Here is a table of points, one per row:
ndarray[-0.6 -1.0 -0.8 -0.7  0.5  1.5  2.3  1.1  0.3  1.7 -1.3  0.0  1.4  1.3  0.6 -0.2  0.2 -0.9
        -1.2 -1.5  1.2  0.1  2.0 -1.1]
ndarray[-0.9  0.3  1.1  1.3  0.2  0.0  0.3 -0.3  0.8 -0.5 -0.9  0.9 -1.1  1.4  0.1 -0.3  0.4  0.9
        -0.5 -0.4  0.6 -1.2  0.4  1.1]
ndarray[-0.1  1.0  0.3  0.2 -0.3  0.9 -0.2 -1.6  0.3  1.5 -0.1 -0.3  0.8 -0.9  0.4  0.8 -2.0 -0.3
         1.0 -0.3 -1.5 -0.6  1.8 -0.4]
ndarray[ 0.4 -0.5 -0.6  0.7 -0.6  0.5 -0.5  1.7 -0.1 -0.1  0.1  0.4  1.0 -1.0 -1.4 -0.3 -0.9 -1.0
         0.3  0.3  0.9 -0.9  0.2 -0.4]
ndarray[ 0.7  1.0  0.5 -0.7  0.9  0.5 -1.1  1.6 -0.2  0.5 -0.6  0.0 -1.1 -0.2  1.5  0.7 -0.2 -0.1
         1.0 -1.1  0.3  0.4 -0.7  0.3]
ndarray[ 0.3 -1.8 -0.3 -0.8  0.2 -0.6 -1.0  0.5 -1.1 -1.1 -0.2  2.1  0.9  0.1  1.1 -0.6 -1.9  2.3
         1.5  2.4 -0.5 -0.3  1.0  1.0]
ndarray[ 0.2 -0.7  1.5  0.7  0.6  1.0  0.1  1.0 -1.4 -0.3 -1.1 -1.3  1.3  1.3 -0.2 -1.8 -0.7 -2.8
        -1.1  0.0 -1.1 -0.2 -0.5  0.2]
ndarray[ 0.4 -0.4  0.0 -2.2  0.0  0.9  0.3 -1.1 -1.4  0.1  0.3 -1.1 -0.4 -1.8 -1.3 -3.7 -0.4  2.7
        -3.5 -4.3 -0.2 -2.4 -1.5 -5.1]
ndarray[-1.0 -0.1 -1.1  0.4 -0.3 -2.2  0.3  0.8  0.9 -0.4 -0.2 -1.2  0.7  0.6 -1.5  0.1 -0.7  0.0
         0.3 -0.3 -1.8  0.7  0.1 -0.2]
ndarray[ 0.1 -0.4  1.5  1.7  1.8  0.3  1.4 -0.7 -1.4 -0.5 -0.9  0.1  0.4 -0.5  0.0  1.4  0.8 -0.4
         0.1  0.1 -0.3  0.8 -1.2 -0.3]
ndarray[ 0.6  2.1 -1.6  1.8  0.4 -1.4 -0.7  3.1  0.9 -0.5  1.4 -0.5  1.6  1.5  1.1  0.6  0.0  0.6
        -2.3 -2.2  0.4  2.3  0.6  0.1]
ndarray[-0.7  0.8  0.1 -0.6  0.9 -2.1 -1.1  1.5  0.5  2.2  1.4 -0.3  0.5 -0.9 -0.5 -0.2  0.5 -1.1
        -0.2  2.0  0.1  0.8  0.2  1.4]
ndarray[ 1.5  0.0  1.1 -0.1  0.8  0.4  0.5  0.0  0.7  0.9  1.3  0.6 -0.1 -0.2 -0.9  0.4 -1.1 -0.5
         0.4  0.6 -0.7  0.0 -1.7 -0.6]
ndarray[ 0.7  1.1  0.4 -0.2 -0.4  0.0  0.1  0.5  0.9 -0.4 -1.1  0.0 -0.3 -0.7 -0.7  0.1  1.1 -0.2
         0.5  0.4  0.1 -0.8  0.4 -0.9]
ndarray[-1.3  1.7  2.7  0.0 -2.0 -0.4 -1.1 -1.6 -0.9 -0.6  0.7  0.0  2.1  1.3 -0.8  1.1  1.2  0.9
        -1.1 -0.8  1.0  1.3 -0.6  0.4]
ndarray[-0.4  1.4 -1.8  1.4  0.1  1.9 -0.2 -0.2 -0.1  0.3 -0.8 -0.8 -1.5  0.2 -1.3  0.3  0.7  0.1
         0.0  0.4  0.1  0.1  1.0  0.4]
ndarray[ 0.8 -0.3  0.5 -0.7 -1.1  0.3  0.8 -1.2  1.7  0.3  0.7  2.7  1.1 -0.6  0.0 -1.4  0.6  0.6
        -1.1 -0.1 -0.2  0.2 -0.4 -0.4]
ndarray[ 0.5  0.5 -1.6 -1.6  2.6  0.2 -2.3 -0.3 -0.3 -1.5 -0.8 -0.7 -0.4  0.5 -0.8  1.5  0.4  0.6
        -0.4 -0.3  0.5 -0.6  0.5  3.1]
ndarray[ 0.0 -1.9  0.0  0.6 -2.2  0.3  2.4  0.2 -1.2  0.4 -2.5 -3.8  1.4  0.9  1.1 -2.2 -1.2 -0.9
         1.2  1.2  1.3  0.5 -0.7  1.3]
ndarray[-0.3 -0.2  0.8 -0.6 -0.7  0.1 -0.7  0.3  1.0  0.0 -2.1  0.4  0.4 -0.5  0.6 -0.5  0.0 -0.4
         0.6 -1.6 -0.6  1.0 -0.7  0.8]
ndarray[-0.5 -0.9  0.2  1.8  0.0 -0.7  0.2  1.5  0.1  0.2  0.2  0.1 -1.0  0.4  1.2  0.4  1.7  0.1
         0.4  0.4 -0.9  0.0 -0.7 -0.4]
ndarray[ 1.1  0.4 -1.1  0.5  0.7 -0.4 -1.0 -1.2  0.4  1.5  0.1  1.1  1.1  1.0 -1.6  0.1  1.5  0.7
         0.2  0.7  0.4 -0.4 -0.6 -1.5]
ndarray[-0.3 -1.3 -0.4  1.4  0.7 -0.4 -1.3 -0.4  0.5  0.8 -1.0  0.5  0.5 -0.7 -1.4  0.3 -0.3  0.6
         0.8 -0.7  0.1  1.2  0.6  0.3]
ndarray[ 0.5 -0.2  0.1 -0.5 -0.1  0.9 -0.2  0.5 -0.9  0.5  0.5 -1.1 -1.1  1.1  0.0  0.4 -1.4  0.8
        -0.7  0.1  0.2  0.9 -0.5 -0.2]
ndarray[ 1.8 -0.5  0.1 -0.2 -0.2  0.0  0.9  0.1 -0.6 -0.3 -0.5 -1.2 -0.5 -0.9 -0.3  0.2 -0.3  0.9
        -0.7 -1.4  0.1 -1.6  0.5 -0.1]
ndarray[-0.7  0.1  0.2  0.7  0.1 -0.7  0.8 -0.5  0.1 -2.2 -0.2  0.9  1.0  0.0  0.8  0.9 -1.1 -0.1
         0.7 -0.2  0.3 -0.7 -0.5  0.3]
ndarray[ 0.5  0.1  0.7 -0.7 -1.1  0.2 -0.6  1.0 -0.4 -0.5  1.7  1.6 -1.8 -0.1  0.4  1.7  0.8 -0.8
         0.2 -0.1  0.9  0.3  0.1  0.5]
ndarray[ 0.1 -1.1 -1.7  1.9 -0.9 -1.1 -0.2 -1.8  0.5 -1.0 -0.4  0.6 -0.5 -0.6  1.0  1.7  0.5 -1.9
        -0.2  0.5 -1.1 -0.3 -0.2  1.1]
ndarray[ 0.4  1.1  0.4 -1.2 -0.7 -0.7 -0.3  0.1  0.1  0.0  0.6 -0.8 -0.8  0.4  1.1  0.4  0.6 -1.2
         1.7 -1.2  0.0 -0.7  0.6 -0.6]
ndarray[ 0.1 -0.7  0.1 -0.7  0.2  1.1  0.1 -0.5  0.6 -1.4 -0.9 -0.4 -0.6 -0.1  0.3  0.7  0.2  1.5
         0.9  1.1 -0.3  0.8 -0.5  1.0]
ndarray[-0.7 -0.5  0.9 -0.6  0.7 -0.2  0.8 -0.7  1.3 -0.6  1.3 -0.9  0.5 -1.2  1.2  0.8  0.5  0.3
         0.8 -0.5 -0.6  0.5  0.4  0.4]
ndarray[-2.1  0.8 -1.0 -0.9 -1.5 -1.2 -1.1 -0.2  1.4  1.1  1.0 -0.6 -2.0  1.1 -0.6 -0.3 -0.1 -0.8
        -0.9  3.5  0.4 -0.3  1.1 -3.1]
ndarray[-0.6 -1.2 -1.7 -1.2 -0.3  0.1  1.6  1.2 -0.5  0.3  1.8 -0.3 -0.6 -0.1 -0.7  0.3  0.2 -0.3
         1.3 -0.8  0.8 -0.3  0.7  1.5]
ndarray[ 0.6 -0.6  0.3 -0.6  0.5  1.0 -0.2 -0.2  1.5 -0.3  0.7  0.1  0.1 -0.7  0.4 -1.5  0.1 -0.9
        -0.1  1.1  0.2  0.0 -0.4  1.3]
ndarray[ 0.1 -1.2 -0.5  0.0 -0.6  0.8 -1.6 -0.9 -1.6 -0.4  0.6 -0.3  0.1  1.0  0.5  0.6 -0.5  0.4
         1.3 -0.6  1.1  0.1 -0.9  0.0]
ndarray[-1.6  3.1  0.0 -0.3  1.0 -1.1  2.8 -1.1 -1.5  0.4  1.4  1.3 -1.7 -2.6  0.5 -1.7  0.6  0.8
        -0.3  3.5 -1.4 -0.1 -0.1 -1.9]
ndarray[ 0.1 -0.9  1.4  0.7  1.2  0.1 -0.5 -0.3 -0.9 -0.4 -0.1  1.2 -1.3  0.4  0.6 -0.8  0.6  0.4
         0.1 -0.2  0.8 -0.9  0.8  0.5]
ndarray[ 0.4  1.1 -0.7 -0.6 -1.3  0.0  0.0 -2.0 -0.3  0.2 -0.3  1.2 -0.1 -0.2 -0.3  0.0 -0.2 -0.5
        -1.1  0.2 -0.2  0.1 -0.4  0.1]
Along one direction, these points spread out more than along any other. Take the direction at right angles to it along which they spread out most. Then take the direction at right angles to both along which they spread out most. Go by this last direction. How far along it is each point below, from 0 to 99? The average is 50, and the first point in the table lies past the average. One standard deviation of the points above along it is 16.
ndarray[ 0.7  1.1  0.4 -0.2 -0.4  0.0  0.1  0.5  0.9 -0.4 -1.1  0.0 -0.3 -0.7 -0.7  0.1  1.1 -0.2
         0.5  0.4  0.1 -0.8  0.4 -0.9] --> 49
ndarray[-0.3 -1.3 -0.4  1.4  0.7 -0.4 -1.3 -0.4  0.5  0.8 -1.0  0.5  0.5 -0.7 -1.4  0.3 -0.3  0.6
         0.8 -0.7  0.1  1.2  0.6  0.3] --> 43
ndarray[-0.4  1.4 -1.8  1.4  0.1  1.9 -0.2 -0.2 -0.1  0.3 -0.8 -0.8 -1.5  0.2 -1.3  0.3  0.7  0.1
         0.0  0.4  0.1  0.1  1.0  0.4] --> 47
ndarray[-1.3  1.7  2.7  0.0 -2.0 -0.4 -1.1 -1.6 -0.9 -0.6  0.7  0.0  2.1  1.3 -0.8  1.1  1.2  0.9
        -1.1 -0.8  1.0  1.3 -0.6  0.4] --> 27
ndarray[-0.7  0.8  0.1 -0.6  0.9 -2.1 -1.1  1.5  0.5  2.2  1.4 -0.3  0.5 -0.9 -0.5 -0.2  0.5 -1.1
        -0.2  2.0  0.1  0.8  0.2  1.4] --> 48
ndarray[-0.3 -0.2  0.8 -0.6 -0.7  0.1 -0.7  0.3  1.0  0.0 -2.1  0.4  0.4 -0.5  0.6 -0.5  0.0 -0.4
         0.6 -1.6 -0.6  1.0 -0.7  0.8] --> 49
ndarray[ 0.6  2.1 -1.6  1.8  0.4 -1.4 -0.7  3.1  0.9 -0.5  1.4 -0.5  1.6  1.5  1.1  0.6  0.0  0.6
        -2.3 -2.2  0.4  2.3  0.6  0.1] --> 7
ndarray[ 1.1  0.4 -1.1  0.5  0.7 -0.4 -1.0 -1.2  0.4  1.5  0.1  1.1  1.1  1.0 -1.6  0.1  1.5  0.7
         0.2  0.7  0.4 -0.4 -0.6 -1.5] --> 36
ndarray[ 0.1 -0.4  1.5  1.7  1.8  0.3  1.4 -0.7 -1.4 -0.5 -0.9  0.1  0.4 -0.5  0.0  1.4  0.8 -0.4
         0.1  0.1 -0.3  0.8 -1.2 -0.3] --> 57
ndarray[-2.1  0.8 -1.0 -0.9 -1.5 -1.2 -1.1 -0.2  1.4  1.1  1.0 -0.6 -2.0  1.1 -0.6 -0.3 -0.1 -0.8
        -0.9  3.5  0.4 -0.3  1.1 -3.1] --> 61
ndarray[-0.1  1.0  0.3  0.2 -0.3  0.9 -0.2 -1.6  0.3  1.5 -0.1 -0.3  0.8 -0.9  0.4  0.8 -2.0 -0.3
         1.0 -0.3 -1.5 -0.6  1.8 -0.4] --> 58
